Rows are one point carried round by a steady rotation, each followed by how many steps it has turned.
The counts run from 0 to 141.
[ 10 -27   9   2 -11  -1   7 -14   8   8  10  -5  -3  19   4 -25   5   0
  20 -31  16  -7   6  -1 -11  20  20  -8 -10 -12   6  10  20   8   7  11
  20   0  14   0  19   8 -11  -3  23   6  20  -4   6  27  11 -39  -4  12
   3   3] => 92
[  4   0  19  24 -11  16  -2 -10  23  20 -11   8   3  -7   2 -26 -18  13
  24  10  -3 -16 -11  -4 -27   6  -2  -1  -3  -1   8 -24  20  16 -12  16
  26   8  30   8   2   1   4   6  -8 -29  -1  11   4  13   0 -17 -13  21
   4   5] => 97
[ 13 -20  14  18  -6  -9  33   5  17  17  -2  13   0  23  -7 -10  -6  22
  32   0   5 -11 -14  -7 -11   0   3 -20 -11   1  11 -10   5   4  -3  21
  31 -12  21  -2  11   7  -4  -7  11 -20  -5   8 -16  14 -18 -17  -2  14
   8  -5] => 95
[-17  34 -20  -5   8  16 -24  -4   0   0  -8  -3  -3 -19  -2 -15   3 -11
  25  -8   2   8   6  -9  12   8   7  10  -8   8  18  15   7 -12 -13  -2
 -11  10  -6  20 -27  -5  29  19 -19  -2  -6  15 -16  29 -12  -4   2  14
 -14  -7] => 4
[  6 -20  -1  -6 -14  25  12  16   9 -26  -6   5   4  17 -20 -18  20  11
  30  -4  -3 -11   7  -4 -10  15  -1   7  22  10   9  -9  10  -5 -12 -13
   4   9  -8  15 -17  -9  -5  13  -4   0   7  -5   2   5  -5  15 -19  -3
  -3 -38] => 80
[-10   9  -9   7   4  -4  -4   7 -23  18  13 -17   4  -7  25 -12 -13 -38
  -8  13  -4   5  -3  -6  -7   4  -5  -2 -20  -6   3  29   4 -14  -4 -17
 -12  10   2  -3  -8  -5  23  11   5   7  16   7   7  35   4 -22   4  25
   9  27] => 9
[ -9   6   5  28  -9  36   1  -8   7 -10   9  -1 -11   0  -9 -13 -16   8
 -13   7   3  13  -9   6 -14  -8  -7  29  12 -11   5  21   9  28 -16  -6
   9  10  13   8  12  27  -2  28   3 -29  -4   3 -10   0  10   0 -10  -3
  13 -17] => 17
[-13   0 -13   2 -19   3 -23  16 -25  -9   1  -9  -8  -5  28  -7  -4   6
  33 -15 -21   4  11  -6 -17   8  19  21  19  15   6  -7  -3  -5   3 -20
 -16  -8  12 -12 -12  -3  -6  -8  -9 -28   6   2 -15  11 -21 -21  -1   9
   3  21] => 66
[ -5  37  -6   3  27  17 -24  -3  21  12 -10  -3   0 -11  -3 -23  -6   9
  39  -5  -3   8  21  -7 -19  10 -10   2 -12  16  19   7  12   2   6  19
  18   0  -3  19 -23   2  12   0  -2   3 -31  14   6  17   1  11  -7  -7
   4 -12] => 116
[  1  10  18 -16 -10  -2  -5 -22  -5 -12  16  20  -1  20 -17  26  18 -14
  -1 -25  10  30   4 -10   6   8  -8 -10  -3 -21  -2  16  16  -6  -7  -7
  11 -22 -16   7  14  -8   4 -11 -19   3   4   2   4   6  16 -15  20 -29
   1  -8] => 56
[-23  30  -2  -3   6  18 -21  -5  18  10   0  -2  11 -19   2 -18  -8  -9
  24  13  -3   5   1 -13   7   0 -13  14  -1  17  18   3   9   1 -10   1
   0  11   2  25 -33 -13  21  14 -26  -9 -12  24 -13  16  -6   9  12  13
   1  -8] => 3
[-13 -10  24  -4 -11 -36   9 -14  16  15  13  -3  26  -5  11 -17  -4  -7
  -2 -11  10  -4   3  -7 -17   7  -7 -16 -12  10  24   4  22  -5  20   1
  -1   2  19  -7   7  -3   0 -10  22  10  19  17  10  27   5 -24   8  10
  23   6] => 90
[  7  19   1  -1 -18  -7  -7  11  -2   9 -25 -12 -10  -1  18   3   4  -9
  16  18  19 -28 -13 -15 -17  -8  -5  -6  -9 -21  20  -2  24 -10   1 -10
  -9   9   1   4   8 -12  31  -5 -10  -8  -1  -2  33   2 -11 -10  -5  13
 -21  17] => 103
[  1  13 -13   2   4   2   5   9  25  17   4 -18 -17  11  -6  -2  -7  10
  26   1  -5   7   5 -19   8 -14 -17 -20   2  17  12  17  14  16   3  15
  26 -31 -15  32   7  -1  16  -8   2  -6 -21   9  -7   7   0  13  12 -12
   5  -3] => 114
[-10   6   2  26   7  36   4  10 -16   7  -3 -15 -15  -9  29 -15 -15  18
   0 -11  18   0 -11  -2 -17  -4 -22   8  17  -1   0  19  -9  43  -8   0
 -14  -4  17  24  18  10  -8  14  14 -11  -6 -15  -3   6   6 -12  -8  -7
  18  12] => 129
[ -2   9 -13  12  18   7  16   7  23   8  -2  -9 -18  13 -10  -8   1   9
  25 -22   0  11   4   2  15  -7  -7 -25   0  19  23  10  10  26   7  15
  12 -24 -24  18  -3  16   5  -9   8  -1 -25   2 -16   0 -13   9   1 -11
  12 -17] => 113
[ -6   6  14   6  40  15  -2  -1 -13   2 -12 -16   3   1  12 -27 -21 -18
   4 -27  -6 -12  10   6 -10  24 -12  -7 -11 -13  -2  13   4  -5  -4  -9
 -21  29  -3 -11 -18  -8   1  -1  -1   8  -9  12  15  25  -5 -19 -22  12
   8  15] => 123
[ 21  15   9  -5  -5 -36   5   9  10  28   7  -6   5   8 -21  16  -9  -2
  -7  -9  -1  34   5  -3  25  -7  -8  22  -8 -32  -9   4   2 -17 -21   6
  28  -6   9  10   7  11  17  -1  -9 -22  -6  -6   6  -7  -1  -7  -4  -6
   5   0] => 38
[  2  16 -14   2  -6 -17   6  13  17 -15  15  10   6   1  -8  34   0   7
   6 -11  16   2  -1  -8  -3 -24 -14 -16  25  24   1  10 -14   9   7 -15
 -31 -22 -11   4  -6  14  -7  -7 -13 -29  14  -4  -5 -15  -4 -10   6 -28
  11 -11] => 51
[ -2  -4   0  31  10   5  34   9   9   4  11  -8  -1  11  -1 -13 -19  -5
 -16  16   5  13  -5  10  -8 -12 -18 -11  -6  14   1  17 -10  16  -8 -11
  -7  -1   9 -12   0  27  -3  22  23 -25   0  10 -22  21   3  -5  -1  16
  35   3] => 14
[  3 -15  -9 -14 -27  12  21  22   2 -12   5   5  -8  24 -21   5  17  13
  35 -12 -12 -10   4  -7   4   1   1  -5  29   4   7 -12  11   5  -7  -5
  19  -5  -8  12 -19 -17   0   9  -5   2  24   4  -5  -2 -10  30 -14  -5
 -17 -30] => 81
[  6   0   2  -8   4 -11   9  22 -13   6  -4 -31  24  10 -14  -8 -15 -32
 -23  11 -15 -25 -19 -16  18 -12  -6  12   7 -16  18  27   7 -16  19   0
  -5  -8 -15 -10   7 -12 -16   8 -12   8  19 -11   6   8   7   4  24   5
  12  10] => 27
[  0  14 -11  20  -2   9  16  10  -6   6  -8  -9 -16  10   8  23   2  34
  -6  -1  34  23 -21  -7   2 -11 -23  -2   6  -5  24  19  -8  18 -25   1
   8 -16   6  28  13  -1   2  11  -7 -19 -10 -10 -19  -9   0   9  -2 -20
   4  -3] => 132
[ -9   4   2  24  20   9  29  14  -8   9  -7  -9   4   9  20 -13 -15  11
  -1  -7   7 -12 -18  -3  -5  -7 -25  -9   5  25   7  15 -30  17   0  -4
 -23   5   6  -7   4   8 -23   1   9 -15  -9   3 -19  11 -12  -7 -13   0
  27  18] => 127
[ -5   0  24 -10 -10 -13   3 -26   9  -8   8  27  14  25 -24  17   8 -13
  -3  -9  -9  21   3   1   5   9 -28 -20  -3 -18   2   3   2 -14  -7  -3
  18 -25 -15   0   8 -10  -8 -10 -19   2  -3   7  -4   4  16  -6  35 -22
  14  -8] => 57
[ -8 -18 -12  -5   7 -16  17  10  -1   1   9 -18   1   3 -12  -3 -15 -18
 -19 -32 -28   4 -10  -3  30 -11   2  17  25  -7  -8  21   9  24   6   4
   1  -4  -7   4  10   8 -25  10   2  -4   9  -7  -8  -1 -10  -9   9  -8
  19  -8] => 31
[ -9  -3   4  -3   6 -28  20   6  15  11   8 -16  21  -2 -16  -7 -28  -9
 -13 -13 -23  10  -4  -5  26 -24  -6  10  17  11   8   6   7  14  12   9
   0  -2  -4   1   9  18 -21   7   2 -25   1   1 -22  -2 -20  -9   0  -5
  23 -16] => 32
[  7   4  15  17  -6  20  -6   0  25   0 -14  16  -9   4  -7 -21 -11  22
  33  -7   0 -20  -6   4 -23   4  13   7  -3  -5  11 -21  16  13 -15  16
  18  14  17  -1   6   8   4   0  -7 -31  -1   0   9  12 -17 -14 -23  12
 -13  -3] => 98
[ -8  15 -13  -5  12 -15   6  17 -15  14   2 -17   6   7  14  -3  -2 -23
  -3   9   4  13  -2  -3  13 -10  -3 -11 -20  -1  12  23  -8 -21  -7 -15
  -4   7  -6 -10 -20 -10  25   8   5   5   2  17  -9  35 -11 -10   7  22
   4  24] => 8
[  0 -15  15   9 -20  26   5  10  15 -20   4  10  12  12 -12 -24  18   3
  28  13  -9 -18  14   2 -23  22 -17  13  21   9   4 -13  11  -5  -4 -10
   5   1  -2  20 -13 -12  -6   7  -2   1  10   8  10   2  19  15 -10   4
   9 -32] => 79
[ -6  31  10  -8  -4  -4 -24 -28  14 -26  17  27  11  -4  -7   3   7  -7
  -4 -18  15  13  16 -14 -23   4 -10  14   6  13   2   5  13   3   9 -11
 -11 -15  -7   7   3   9   0 -12 -14  -7   7  -3   9   0  21 -26  10 -20
  11 -21] => 54
[-16  18 -22  -6   0  12 -15  -1  -9  13   2 -17 -10  -3   3  -1   6 -14
  15 -11  -1  21   1  -6  25  -4  -1   8  -3 -21   9  19  11  -8 -22  -5
   3  12  -9  21 -21 -13  29  20 -10   6  -3  17   0  22  -9  -6  -5   3
 -17  -3] => 5
[-10 -18  -4 -11 -18  -1  -2  12 -20  -2   0  -3  -6  28  -3  12 -12  -7
  22 -13 -38   9  -4   4  17  12   0  -5  10  -8   4  -7  -4 -12  -6  -9
  13 -25  -7 -18 -14 -11 -12  -8 -27 -17  10  12 -16  10 -24  -1  23   4
  -1  15] => 63
[  4  13 -11   0   4 -30   5  17  12  12   8 -15  15  -6 -12  -6 -21   9
   6 -11 -10   4  -2 -24  14 -18  13  24   5  30  21  16  -6   9  14  14
  -2 -15   0  -3   8  21  -8  -8   1 -24 -10 -12 -28   0  -9  -8  13  -6
  22  -9] => 33
[  4   0  -3  14   1  16   2   7  18  -8   0 -29 -20   0  12 -27   6  -7
  19  -4   5 -26   5 -11  -6  10   0 -11   2  12  14  14  15  21  25   7
  -2 -22 -19  20  13  11  -2  -6  13  15  -5 -23  15   1   2 -17  14  -5
  13  -5] => 110
[ -1 -10  20  -7 -12  25 -21 -14 -13  -9   6   5   5  15 -14 -20  -1 -25
  19  -8 -27  -5   6 -16 -11  35  -8  14   0 -16 -12   3  12 -16  -2  -1
  20 -16  -2  -3   2 -19 -10 -16 -29   1  10   5   0  25  17 -17  29   4
   4   3] => 60
[ -5  30  -2   5  14   5 -12  -6  25  27   2  -9  -5  -3   0 -12 -13  -2
  27  12  -7   3  10 -11  -7  -3 -25 -17   2  20  12   2  22  20   8  23
  27 -18  -7  36  -2  -5  15 -12  -1  -4 -22  22   1   3  10  10   3  -7
  11  -5] => 115
[ -5 -15   4  -3  -8   9   1   0 -16 -17  -9  11   5  24 -18 -10  -7  -8
  31 -25 -38   0   5   6   8  25   7  -4   7  -4  -2  -4  -8 -12  -5  -8
   9  -8 -13 -20 -13  -2 -13  -6 -20 -13   7   7 -28   7 -25 -12  12   7
   8  -4] => 62
[ 10   3  -2  -5  10 -16  27   8 -17  -5 -15 -20  23  18 -24  -1 -11 -23
 -13   1   4 -13 -24 -19  21 -18   4   6  -3 -13  27  22  -4 -24   5 -13
  -6  -4 -24 -26   5 -12  -6   9 -20  -3  14 -11  -1   4  -1  11  14   0
   2  -8] => 26
[ 23  11  -2 -11   3 -25  -7  14   6  17   9   4   0   7 -24  12  -5  10
  -3 -31   9  41  12  -4  31   2  14  33 -12 -13   0   9   6 -11 -22  10
  19  -4   7   2   0  23  12  -3  -4 -23  -9 -12 -11  -9 -10 -17  -2  -8
  -6 -17] => 37
[ 23 -20  23   9 -31   2   6  15  -4 -13   2 -11 -10  24  15   5  39   7
 -12 -13  14  25  25   4 -12  21  -3  10  -1 -19   2   3  15  -3  -9 -20
   2  -3   0  12  10  18   2   5  18   4   5 -17   9  -3   1 -11   8  -8
   4 -11] => 74
[ 11   1  -4  -9  -4  -8  18  10   3 -19 -24 -17 -13  10  10   9  13 -21
   5 -23  13 -25 -17  -3   8  -3  -2 -36  -8 -25  17   2  18  -1   5 -13
 -16   6 -30  -1   7   6   3   2   5   5  -3 -22  32  -5 -24 -13  -7  -7
  -5   5] => 106
[  4  -1   0   1 -20   0   4   4   9  15 -10  -2 -14  11   1  15  -9  13
  18  -4   3  -6 -14  -4   2 -12 -13 -11   1 -33  12 -19  25   8 -23  -2
  10   9   4  11   4  -7  19   9 -27 -30  -6  12  26 -10 -25   3 -21  -5
 -26   8] => 100
[ -6 -13  21 -10  -2  25  -9 -18 -13 -13   1  19  12  10 -17 -22  -2 -20
  23 -19 -32   2   7   8  -6  36  -2  13  11  -4  -6 -13  13  -8  -4  -9
   8  -7  -7  -5  -9  -3 -15  -2 -29   3   8  10 -12  18  -3 -14  13   5
   9  -7] => 61
[ -6   7  -8   6  11  10  12  -7  19   0 -12  -1 -11   7 -15  -6  12  -1
  15 -13  -2   9  -6   4  27  -2  -8 -16  -4  12  14   4   0  15 -17  17
  13  -7 -20  25 -16   3  -1  22 -11  -6 -21   7 -26  15 -22  17  12  -5
   8 -25] => 0
[  9  14   5  -5   7 -20 -17  -5  21   7   7   7  14 -14 -16 -12  -5   8
  -7 -29  -5  31  24   5  14  -4   9  39  -2   5   2   5  12  -1 -14  10
   2   5  11   7  -1  27   5   3  -9 -23  -7 -12   0  -1 -13 -18 -14  -3
   7 -24] => 36
